(in the rows, 128 means zero)
Rotation paths and how fast each direction turns (deg/step)
Each turn is a multiple of 5 degrees from 10 to 175, or 0.
Each row of a path follows its step; steps can be skipped.
path 1
step 0: [120 110 139 126 122 114 133 123 127 130 132 123 131 127 130 113 121 133
 134 130 126 125 124 135 136 119 130 136]
step 1: [122 136 138 118 140 120 133 135 117 134 126 118 125 129 119 115 132 117
 133 131 125 125 131 125 119 130 129 140]
step 2: [120 127 124 121 140 122 125 134 136 134 125 141 123 144 130 132 128 118
 129 129 142 113 123 126 125 127 121 131]
step 3: [131 134 136 125 131 123 133 130 129 143 130 147 124 124 135 120 128 136
 132 123 134 130 131 120 143 118 125 120]
step 4: [135 130 121 143 123 122 135 138 130 130 123 139 127 130 115 113 127 123
 133 119 119 135 136 131 131 129 124 137]
step 5: [118 123 137 135 124 128 121 117 138 125 132 138 121 129 127 122 138 123
 137 125 119 127 129 126 113 137 116 129]
step 6: [120 134 142 128 116 119 108 128 128 138 131 126 128 134 128 120 125 125
 114 125 123 125 120 129 131 125 126 122]
step 7: [124 132 137 129 136 124 123 126 132 128 123 121 131 130 122 124 126 136
 130 111 128 119 124 132 142 126 135 149]
step 8: [125 128 132 130 139 125 129 131 130 139 126 120 131 145 127 119 140 143
 139 132 137 133 133 133 119 129 124 132]
step 9: [128 120 128 128 122 122 119 144 131 148 126 132 127 127 140 132 135 119
 134 131 134 128 132 118 125 126 131 137]
step 10: [131 139 120 122 125 124 126 117 127 149 135 145 132 120 120 132 127 126
 131 120 128 125 132 134 126 124 129 138]
[126 126 126 124 131 126 130 127 125 129 130 129 128 126 125 129 123 124
 132 134 129 128 130 127 130 126 126 128]
35
[126 128 128 123 126 131 125 131 129 130 131 131 126 129 126 130 131 125
 125 131 125 127 125 125 123 130 129 129]
95
path 2
step 0: [125 137 129 133 134 132 129 128 131 135 135 139 125 119 129 121 122 137
 126 127 121 139 130 128 127 129 124 140]
step 1: [119 129 125 138 133 127 117 125 134 135 130 129 125 125 130 141 137 124
 126 123 139 134 133 126 132 121 123 127]
step 2: [122 131 125 123 126 129 120 124 126 120 133 125 131 146 126 129 116 122
 134 128 132 135 137 126 126 130 125 131]
step 3: [126 133 126 125 129 125 130 120 116 135 117 132 127 123 129 127 111 132
 121 123 130 136 125 123 132 126 134 127]
step 4: [137 129 127 131 124 127 128 126 126 126 128 120 121 116 120 135 130 119
 134 112 138 125 126 126 132 131 132 131]
step 5: [132 132 124 127 118 130 119 136 123 128 130 133 130 131 122 119 125 131
 129 125 129 124 129 134 126 137 116 143]
step 6: [128 128 123 130 132 123 118 121 121 135 118 130 124 133 130 131 132 130
 116 130 129 118 119 133 138 125 120 124]
step 7: [139 126 136 126 128 133 124 118 126 117 128 124 120 138 123 129 127 118
 137 128 125 119 127 133 127 125 130 120]
step 8: [134 124 134 132 125 134 128 129 118 133 121 132 128 122 128 113 119 137
 131 134 125 126 130 131 115 125 131 128]
step 9: [127 116 124 133 130 126 131 128 127 134 127 110 125 119 129 128 139 133
 125 126 134 122 125 131 126 120 124 126]
step 10: [134 129 126 121 118 124 134 128 135 115 139 122 125 138 133 125 132 133
 128 130 123 128 130 136 122 125 118 132]
[125 129 129 130 133 132 124 129 128 131 130 133 127 132 125 130 128 125
 129 130 126 127 128 132 126 126 128 124]
65
[127 128 128 126 132 127 131 131 125 126 128 128 125 122 123 126 126 126
 130 131 131 128 126 130 126 126 131 131]
80
path 3
step 0: [129 120 133 136 139 132 136 130 134 136 135 130 115 119 129 128 117 123
 137 132 135 129 125 123 122 129 129 131]
step 1: [136 125 119 124 117 124 126 121 131 131 135 132 133 125 124 131 140 135
 137 117 132 128 128 131 128 132 117 120]
step 2: [124 121 124 140 119 126 129 121 121 124 123 136 125 133 131 131 128 128
 112 137 127 129 126 135 123 132 135 135]
step 3: [131 125 122 123 136 130 127 137 129 126 137 115 143 131 125 127 119 121
 126 124 136 130 126 135 133 122 131 134]
step 4: [135 123 138 129 130 129 139 132 133 122 118 128 127 139 125 131 127 130
 139 133 126 124 132 120 128 143 123 124]
step 5: [123 135 132 117 121 127 124 115 133 129 137 130 135 125 133 129 138 134
 128 127 127 127 126 121 123 128 143 133]
step 6: [128 125 138 141 136 120 122 123 121 132 121 128 124 128 121 132 128 127
 130 129 124 120 126 139 135 115 128 134]
step 7: [129 134 131 128 139 125 132 135 135 123 144 135 127 123 129 124 124 125
 128 130 134 137 118 132 123 134 117 124]
step 8: [128 130 116 139 118 131 126 129 126 131 126 123 131 126 130 126 135 141
 136 130 124 124 131 127 136 143 124 132]
step 9: [135 126 122 122 124 126 129 120 119 114 129 134 128 125 127 125 123 118
 117 129 120 129 122 124 134 125 139 132]
step 10: [127 122 128 136 141 135 132 135 140 128 127 119 130 122 115 136 124 130
 128 127 132 132 136 124 127 120 133 133]
[127 126 128 130 131 124 129 128 126 129 129 125 128 127 131 129 128 121
 125 125 129 125 127 124 131 126 127 132]
110
[123 128 125 128 129 128 124 125 125 129 128 130 128 126 127 133 127 127
 129 128 130 127 124 132 125 131 123 128]
65
[125 130 128 130 123 123 130 127 128 124 127 127 130 127 131 128 132 131
 129 129 131 129 131 124 125 130 125 128]
110
path 4
step 0: [129 124 130 125 122 141 138 112 137 130 130 129 129 128 113 122 129 122
 126 138 124 136 128 130 136 125 123 122]
step 1: [125 118 141 124 127 130 134 123 126 113 125 135 147 138 127 132 126 127
 132 126 127 131 136 127 129 137 128 127]
step 2: [119 131 136 128 128 129 130 116 123 133 121 137 126 132 120 131 118 119
 122 129 134 131 122 121 144 133 138 133]
step 3: [131 124 145 119 117 125 135 122 134 123 130 135 125 128 121 134 133 133
 131 126 121 123 113 128 129 136 122 135]
step 4: [125 120 122 127 123 122 140 120 137 137 133 131 134 141 127 138 119 124
 128 130 130 129 132 136 141 131 122 132]
step 5: [131 125 132 124 129 133 127 120 129 127 126 142 136 134 106 119 135 131
 129 137 129 133 128 130 136 128 121 129]
step 6: [127 121 140 131 137 130 136 111 128 115 129 125 134 138 125 140 129 115
 130 126 128 129 129 124 133 132 127 125]
step 7: [124 129 142 126 122 129 138 120 134 130 120 133 137 122 126 121 117 126
 123 137 123 132 123 124 141 131 135 136]
step 8: [129 120 137 116 114 128 132 120 131 125 131 141 122 143 123 132 124 127
 131 121 127 132 124 127 125 139 130 128]
step 9: [118 126 128 128 124 127 135 123 124 138 132 133 140 132 119 140 130 129
 131 127 130 123 123 131 149 131 123 132]
step 10: [136 129 133 126 132 124 132 117 137 116 126 137 125 134 112 125 125 126
 126 136 132 124 127 134 133 134 115 135]
[129 124 127 123 130 129 127 129 131 123 128 127 128 130 127 130 129 131
 126 126 128 126 123 131 127 127 132 123]
145
[130 127 128 133 126 129 130 133 127 125 125 132 131 128 128 125 129 127
 129 127 127 129 122 129 126 127 125 129]
160
[128 127 126 125 127 129 123 130 123 131 126 131 133 133 126 128 129 129
 129 125 129 132 131 128 127 128 129 127]
100
